In the rows, 128 means zero.
The rows below come in pairs that one turn or mirror swaps. Which row does each named row swap with?
The rows were stretched afterwards, more along some directions than others.
J_506: [147 134 156 104 119 123 104 122 132 145 137 112 145 117  99  93]
J_989: [119 111 111 105 135 134 151 108 143 118 125 160 125 102 149 112]
J_250: [ 83 108 124 148  95 161 113 126 128 126 113 142 127 131 144 150]
J_742: [123 130 109 168 107 164 134 144 142 144 113 158 107 117 146 146]
J_16: [ 64 104 110 137 144 129 132 121 108 117 114 143 126 126 197 131]
J_107: [150 136 111 149 114 160 117 139 148 124 145 158 108 116 156 146]
J_651: [136 136 135 122 135 146 103 115 145 157 100 105 108 126 112 122]
J_227: [163 133 109 103 133 125 154 130 157 111 127 140 117 105 133 117]
J_461: [118 128 105 136 137 146 126 131 123 148 131  87 124 126  99 108]
J_165: [131 130 127 154 116 151  97 137 139 167 127 165 114 124 136 133]
J_774: [165 162 140 132 138 125  96 130 136 127 149 112 106 126 145 135]
J_240: [110 126 120 132 165 132 111 100 128 177 131 140 102 120 134 128]
J_867: [102 144 115 138 131 141 154 140 125 126 127  97 103 150 144 119]
J_512: [142 124 147 113 143 104 103  99 132 150 145 140 151 104 112 106]
J_160: [ 87 113 119 137 145 138 114  95 131 147 124 149 115 112 153 153]
J_481: [160 151 146 122 139 111  92 134 139 120 140 128 118 112 152 139]
J_279: [101 101 115 127 139 106 125 134 123 102 138 164 134 116 179 142]
J_402: [110 118 124 152 103 148 140 118 147 147 108 170 120 107 141 139]
J_429: [ 78 118 102 134 119 119 133 113 127 158 119 155 112 117 151 152]
J_284: [132 153 144 148 125 136 105 140 126 148 122 115 111 130 139 133]
J_316: [103 119 109 125 115 159 149 135 126 142 112 103 146 136 136  88]
J_612: [149 153 153 125 113 145 115 131 142 167 116 103 121 125 101 104]
J_807: [146 133 125 112 142 111 121 150 130 118 143 101 129 128 124 112]
J_474: [ 83 108 116 138 145 114 120  88 112 155 123 127 149 114 130 120]
J_907: [143 127 134 130 112 119 100 141 131 105 166 135 163 108 125 135]
J_500: [135 153 132 157 117 126 126 148 138 126 119 121 104 140 140 131]
J_192: [149 145 153 138 130 169 110 123 129 128 140  86 136 133 101 106]
J_592: [108 119 121 112 127 102 132 137 136  77 140 154 132 116 180 130]
J_879: [130 149 132 115 133 158 123 134 139 146 121  76 110 139 121 109]
J_200: [150 131 117 141 101 155 118 156 150 111 142 153 123 113 150 143]
J_712: [113 148 123 108 121 125 128 138 130 162 117  96 108 137 132 113]
J_211: [160 137 132  93 140 117  97 134 145 135 151 117 131 112 108  98]
J_103: [124 109 118 128 111 131 158 120 151 111 113 168 133 104 143 119]
J_286: [139 124 122 119 107 139 161 141 148 107 126 134 144 122 140  96]
J_315: [123 129 148 101 125 105 100 124 115 111 160 133 144 119 148 127]
J_199: [132 138 140  95 133 118 125 115 124 121 145  95 134 122 108  97]
J_749: [134 118 130 144 150 166 132 100 147 127 113 155 122 107 149 127]
J_162: [106 117 113  98 143 134 117  90 118 141 145 133 133 105 145 132]
J_576: [124 143 108  93 135 134 156 116 129 107 131  87 121 122 145 115]
J_119: [169 137 137 102 141 117 124 144 154 105 128 142 140 105 169 114]

Swapped with J_192: J_749
Swapped with J_279: J_807
Swapped with J_474: J_316

The rows below come in pairs that one turn or mirror swaps. Which row does each named row swap with?
The rows were stretched afterwards, more along some directions than others.
J_184: [186 127 126 135 115 110  72 112 117  99 139 192 134 119 121 108 170 126]
J_673: [190 147 135 166 123 148 105 139 111 101 147 200 151 142 105 139 148 150]
J_218: [148 187 135 126 168 132 109 185 139 109 110 146 172 117 133 154 130 147]
J_373: [196 152  95 138 122 114 114 147 129 122 122 121 177 111 136 113 171 142]
J_29: [113 154  96 127 148 115 147 179 130 187 145  92 188 132 122 111 147 120]
J_104: [133 113 142 102 148 121 118 126 120 130 155 113 119 102 176 138 112 140]
J_249: [213 148 114 128 138 123  67 158 129 152 131 126 165 127 153 140 156 172]
J_28: [146 171 155 154 141 137 108 163 130 105  97 149 138 139 132 129 130 133]
J_239: [171 158  87 163 128  70 125 133 112 149 138 152 170 127  89 106 130 104]
J_311: [103 140 132 151 150 106 143 139 145 121 146 123 170  74 133 141 111 136]
J_730: [167 134 146 154 138 134  98 146 105  94 142 170 161 147  76 122 125 121]
J_959: [169 161 154 133 126 136 100 152 119 141 142 131 131 134 114 144  95 153]
J_383: [187 160 111 155 128 106 101 151 107 150 134 158 177 148 108 128 147 108]
J_631: [196 153 117 124 151 111  83 144 110 139 168 152 172 120  94 136 159 123]
J_26: [150 136  86 138 147  98 139 160 122 170 142  96 150 138 111 118 127  88]
J_778: [120 155 126 141 160  55 143 141 127 104 104 131 167  95 126 125 119 112]
J_72: [175 152 117 144 125 120  95 152 117 102  88 162 144 164 116 140 169 132]
J_141: [164 184 150 116 172 141  87 181 134  99 161 168 163 133 141 129 135 139]
J_715: [ 99 136 132 136 129 133 160 142 133 148 146 126 118 118 137 146 105 140]
J_663: [175 161 106  96 126 122  84 169  95 164 133 111 146 132 138  87 179 118]
J_966: [163 142 103 130 154 115  95 134 133  82 128 183 157 115 121 114 162 112]
J_231: [195 149 109 102 131 118 105 128 127 145 130 116 158 107 127 140 163 147]
J_835: [148 126 103 165 132  89 124 104 148 127 129 152 161 124 104 139 139 136]
J_751: [109 142 136 160 157 113 115 150 137 121 121 160 144 130 116 176 120 126]
J_49: [126 185 141 125 148 142 136 156 144 143 167 140 149 138 137 125 125 139]
J_465: [128 157 151 114 177 132 113 143 143  91 140 140 131 114 167 155 112 119]
J_22: [168 136 118 163 129  72  95 139 116 127 147 146 175 108 111 126 156 106]
J_457: [148 162 107 127 105 126 121 171 129 160 146 108 178 142 105  94 165 152]
J_112: [156 172 121 124 150 124 100 160 115 148 127 136 167  98 142 119 158 123]
J_181: [127 144 132 118 123 117 142 151 130 148 125 118 140 129  90 146 105 126]
J_517: [162 127 103 124 148  61  97 116 128 110 101 132 152  94 162 153 145 121]
J_781: [211 120 129 129 133 103  80 145 104 104 112 142 160 125 104 138 167 113]
J_115: [152 122 104 109 145  62  94 117 125 101 139 148 142 104 155 108 153 104]
J_236: [126 166 102 140 141  69 113 151 135 169 124 143 173 115 125 139 150 117]
J_299: [131 139 121 158 155  87 125 130 145 108 132 140 175  82 106 154 122 140]
J_260: [184 164 104 136 131 112  95 161 121 132 103 109 164 121 161 111 169 142]
J_191: [201 171 148 110 113 120  66 152 117 115  98 154 149 149 126 145 167 159]
J_839: [113 156 124 125 117  84 143 162 114 114  85 133 151 135 135 131 143 127]
J_908: [172 143 128 153 141 117  89 164 134 142 143 166 168 128 123 195 137 158]
J_911: [194 164 111 138 164 130 116 170 115 110 151 175 174 125 107 115 153 123]

Swapped with J_373: J_311
Swapped with J_29: J_781
Swapped with J_184: J_49

